Each path below is one point turned by a fixed rotation once a step. After each direction that follows a path, write how fast that rotation turns it, in deg/step (0 if it stays still).
Each turn is a multiple of 5 degrees from 10 to 175, or 0.
Each row of a path follows its step; steps can be skipped.
Path 1:
step 0: [ 12 -34  -3   5 -24 -19   6   5  -2   3 -11  18  23 -15 -27  -3 -14 -33
  18  17   8   1 -24 -12   9   8 -18  17]
step 1: [ 10 -20  14  -9 -12   1 -14   3   4   1  30  21 -12  19  -9  -6 -14   0
 -23  12  -8  14 -37 -31  12 -25  -6  20]
step 2: [  7  -2 -10   6 -27   6  18  -3   3 -15  13  15  20  31 -23 -28 -21  18
   2  -3 -14  38   1  -2  10  15  21  13]
step 3: [-12 -18 -13   7  -5 -35  24 -13   4  12  10  12  12 -17  -2   2  -3  21
  21  -2  11  35 -12 -24  16  15 -21  23]
step 4: [ 20  17 -14  -2 -19  -4   0 -32  15  -6  34  33  -8  -2 -10  12 -21   5
  -6  13  34   4 -11 -19  -6 -15 -14   5]
step 5: [ 19  -3  16  16 -16   9  10 -32 -16   4  -4   6  14   4  -2   6 -40  15
 -38  14   6  34  10   9  11  11   5   5]
step 6: [-43 -16  14   1 -11 -12  24 -35   2   6   8 -11  32 -11 -11 -20 -27   5
   2  10   8   6   2 -12  -8 -16 -12   4]
step 7: [ 29 -12 -15  -3 -20   3  11 -26   5 -12  -1  -3  18 -33 -14  -7 -10 -24
   8  30  12   3 -28 -13   5 -28   4   8]
step 8: [  7 -14  21  12 -10   2 -27  -8 -11  24  17  24  22   2 -24 -11 -14 -19
 -28  13  -6  19 -34   9  13   0   5  12]
step 9: [-20 -32  17   8 -29 -12   4  -6  21 -31  21 -10  16  23 -26  -7  -9   3
   0  -3 -13  18  -8  -8   6  -6  13  26]
step 10: [ 12  -3 -34   0  -8 -20  11 -19   6  -6  -4  -1   2   4  -4 -38  -3   1
   9  -1  12  22 -34 -17  20   8  -5  38]
Speeds:
[ -5   5   1  -2  -7   4   2  -3   9 -10  17   0  -1   7  -8   5   3   4
   7  -1   0  -8   4  -4  -9 -16   7  -9]
145
[ -5  -3  10  -1  -6   2   2  -3  -4  -5  -7  -6 -12  23   0   2  -8  -1
 -14  -2   0  -4   4  -1   2  -2  -1   8]
95
[  2   4  -5   2   8  -6   2   3   1 -13   5  14  -7   9   1   1   5   9
   6 -16   3  13  -3   3   7   2  -6   4]
45
[  2   4  -9  -3 -11  -6  -2   1   7  12  10  -4  -9   5   5   3   3   9
   0   2   1   1   4 -10  -1  18   9   6]
45
[  7  -9   8   6   2   0  -5   0   7  -1  -6   1  10   3  12 -13   0  10
  -1  -8   2   2   6  -6 -15  -3   7   3]
100
Path 2:
step 0: [-29  19   3 -20  -4  -4  10  11   8 -33   2 -12  27   1  -2   7   3   1
  14  32  27   9  15   3  13 -22 -21  13]
step 1: [-18  -6 -22  12 -12  37  17 -10  -9  -2 -19   6   1  22  -2  28 -12 -11
 -10 -11   7  20 -25 -24  26   6   2  -1]
step 2: [  9  -7  10  -8  15  -3  12  10   8 -24 -19 -29   6 -14   2  23  14  13
  22  19  35 -12   9 -18  22 -23   0  -6]
step 3: [-14  31 -12  -2  -2  33  20   8  -1  12 -28   8  -3  10 -13  -8  20 -23
 -18 -13  -2   6 -13 -27  12 -22  -2 -12]
step 4: [-26   0  -3  -3  13   8  12  35 -26 -37  -3 -27  -6  -6  -4  10  -2   0
  25  25   9   2  19   0  10  -7 -18   4]
step 5: [-16  -5   1  -7 -26  16  27  -1   6  -9 -18  21   8  10   5  -1   9   6
 -24   5   5  32 -26 -31  24  -4 -19  -7]
step 6: [-14  -2   5   2  42   9  -7   4  -7 -24 -19 -21   2  -6 -27  36  11   8
  19  14  22  12  -9   2  18  -6   6   4]
step 7: [ 19  18  -7   4 -17  19  21   7 -11   2 -28  -5 -18   0  11   2  20  -4
 -10  12   3   1 -32 -37   0 -18 -11 -25]
step 8: [-28  34   3 -30  15   4   0  34  -7 -32 -13 -15   5 -11 -16   9   6   7
   4   4   8  17  10  16   9 -21   1  -2]
step 9: [ -8  -3 -10  24 -16  23  25  15 -18  -8 -12   1  -5  -1  15  15  -3 -20
 -29  18  -7  25 -25  -8  23  13 -20 -14]
step 10: [-11 -16  24 -31  24 -17  -2   2  -5 -32 -29  -8  -4 -10   2  22  12  20
  -2   7  18  17   1  -6  24 -16   7  -3]
Speeds:
[  6  -2  10 -15 -13 -11   5  -1   7  -4  -1   5   3  -3  10  -8   6  12
  -2   1   5  -1   3  -8   0 -10  -2  -3]
140
[ -2  -3  -1  -4  11  -3  -2 -18   1 -12  -2  12   9   5   9  11  -5   0
   2   5  -3   1  -2  -8   0  11  -4  -1]
80
[  5  22  -2  -2  11   2   4   1  -3  -7   2   1  -5   2   1  -8   0  -5
   3  -3  -8 -12   5  -6 -12  -6  -4  -6]
85
[ 10   0 -17  -1  -2  -2  -4  -5  -7 -11  -6   6  -5  -8 -10  -7  -1  -5
  -4   0  14   8   7   0   8  -3  -7  -2]
0
Path 3:
step 0: [ -6   6  24 -12  14  -8 -27  -4  13  27   2   8  30   8 -16   3 -17  10
  15  18 -16   8  21  17 -27   8  13  -5]
step 1: [ -5  18  16  11 -22 -42  -3  -1   6 -13 -15  -6  21 -18   5  -2  -5  -5
  18  27   6  25  14 -25  12   7  -4   3]
step 2: [ 27  28  14 -13 -28   2  23 -34 -10  12  12   9  -6   4   6  -6   1  -5
   7  -8  19  -7  -3 -10  25  21  -5  17]
step 3: [-19  -2 -22 -11  -7  26  18 -21 -29  -8  -6  -3 -17 -16 -11  14  -4  -5
   1 -12  33   0 -15  -6  -4 -27  15  18]
step 4: [-24 -29  -7  -5  -4  25   0   3 -24 -17  18   0   9 -11  11   4  14 -13
 -23 -18 -23 -25  -8   3 -13  14   2 -21]
step 5: [ -5 -34   3   9  32  -9   6  32   8  13   9  -7 -31  -8  18   5 -31   5
   2   0 -17  -6  -4  -4  -1  -1  -9 -18]
step 6: [ 19  21 -11  29  28  -9  -9  15  22 -12  10   8  -7  16 -27   7   4  -6
  -5  22  -9 -12  21   8   2   2 -29  -7]
step 7: [  9  11  22  21   1  -2   3  -1   9  23 -23  -7  20  37 -10  -6  23  25
  -1   2  23  21   4  -2   1 -20  -4 -17]
step 8: [ 15  12  -7  -8 -18 -20 -10   9   9 -22 -26   1   6   3  14 -19  30   5
   4 -13  18   8  -5  13   5   8  41  17]
step 9: [  7 -10  -8 -42 -27   5 -12 -14  -9  24  15  10   4   9  -2  -7 -10   3
  24   8 -18   1  -8   8 -13  -1  29  23]
step 10: [-30 -13 -12  -9 -15  -1 -11 -20   2 -20  -3  -9  11 -26   4  -1 -26 -14
   0  11 -26   9   1 -24   6 -17 -16  24]
Speeds:
[  6  -2  -2  -2  -7  -2   6   3   2   5   1   8   2  -5  -3  -5   5  -2
 -12  -5  -3  -8 -14 -12 -13 -10   9  10]
65
[  4 -11  -3  -5  -6 -10  -9   2   3  13  -4   2  -8  -7  -1   2   7 -11
   9   9  -4 -10   6  -9   7   0  -7  -4]
85
[ -8  -3  -8   1  -1 -11  -2   1   0  -3  14   9  -2  -2   1  -9 -10  12
   4  10  -9   5  -2  -7  -7  11   4  -6]
80
[ -8  -9   2  -2   5 -13   8  -7   4   1 -10   8  -5   4   7  11  -4   0
   5   3   5  10 -13   5  -4 -10  -4   0]
160
[ -9   1   1  -2   0   1  -2  -2  -9   2  16  -2  -7  -6  16  -1   0  -5
 -12   7  14  -7   2   2  -3  -5  -9   1]
45
[  2 -12   5   4   3  -5  -1  -8  11   0  -7   1  -4   1  10 -13  -8   3
 -10 -12   6  -5   1  -3  11  11   2   3]
120
Path 4:
step 0: [  3  23  -4  19  -8  -4   0  -4 -17   1  11  16 -17 -40 -20  10 -14  -3
  12   5 -10 -24  -3   0 -18  26   2 -30]
step 1: [ 13 -19 -26   5  17  12  -7 -28  21   6   2  -3  36 -12 -10 -22  -7  -1
 -14  14   1  -1   2   6  24 -22 -26  -1]
step 2: [ -1   0 -10 -29   3 -17  -9  20 -13  -6 -10  -8 -27  20  15 -14 -14  -8
   2  22  16  22 -20  -2  18  33   4  -7]
step 3: [ -4  18 -32  21   9  -4  -3  -2  -1 -18  -9  10 -25 -21 -31  28   6   4
  13   1 -11 -20 -12   8  -7 -14  16  19]
step 4: [ 14  -5   2  -2 -12  25 -12 -45   1  18   4  -1  33   3 -11  -5 -20   8
  25   7   6  19 -13  -2  -7  12 -23   2]
step 5: [-27 -12   1  -2  -2 -23 -12  23  21  -4 -17  -2   7   7  -2 -16 -10 -50
  -5  20   4  -8  -9  -2  17  16  11   0]
step 6: [  2  -7  -6   8  12  17 -11  -3  -5  16 -23  -4 -49 -11 -20  32  12  14
   1  -3  24   6   2  20  10 -10  -1  -6]
step 7: [ -3   0 -12  15 -13   5  15 -11 -30  -3  15  15  19  16 -35 -15   7 -16
  22  -7 -15  21 -13 -13  -8   5 -27   2]
step 8: [-21 -10 -12  -7 -14  15  -6 -11  37 -12 -11 -20   4  20  19  -8   3 -16
  23  -5   5 -28   8   1  32  10  12  -3]
step 9: [  8 -17  23   2  -5 -31  -3   6  -5  -3  -9  -7 -34  -7 -15  25  -7   1
  -1  -6  38 -10 -18 -10 -13  -6 -26  -9]
step 10: [ 20 -14   0  14  -8  12   4  -4 -17  15  10  12  -3 -19 -33 -40  18  -9
  17 -14 -29  -7  -2  22   9  -1   6   0]
Speeds:
[ -3  -3  -3  -9   9   2  10  -4   9   0   5  18   2  -4   0   8  10  -4
   3   1   8  -5  -4  -1   0   2  14 -11]
135
[ 10  -6  -1  14   0  -2   8  -2   2  -8   0   7   1  -2   0   3   1 -12
 -10  -1  -6  -5   0  -2  13  -2   5  18]
160
[-10  -5   1   2   9 -13  -3  -7   5   7  -9   5  -1   6  10   0  -1   6
   0  -8 -16   3  -7  -4   9   6  -4  -4]
115
[ -1  -6   7  -1 -10  -2  -2   8 -21  -3   1  15   4  -2   6  -5  -8  -3
   6   2   2   6 -10  -9   3   1   4  -3]
145
[ -4   4 -19  -4   9   8  10   4 -13  -6  -1   1  -8  12   2  -2   8   3
  -2  -1  -2  11   1   0   5  -4  -2   2]
80
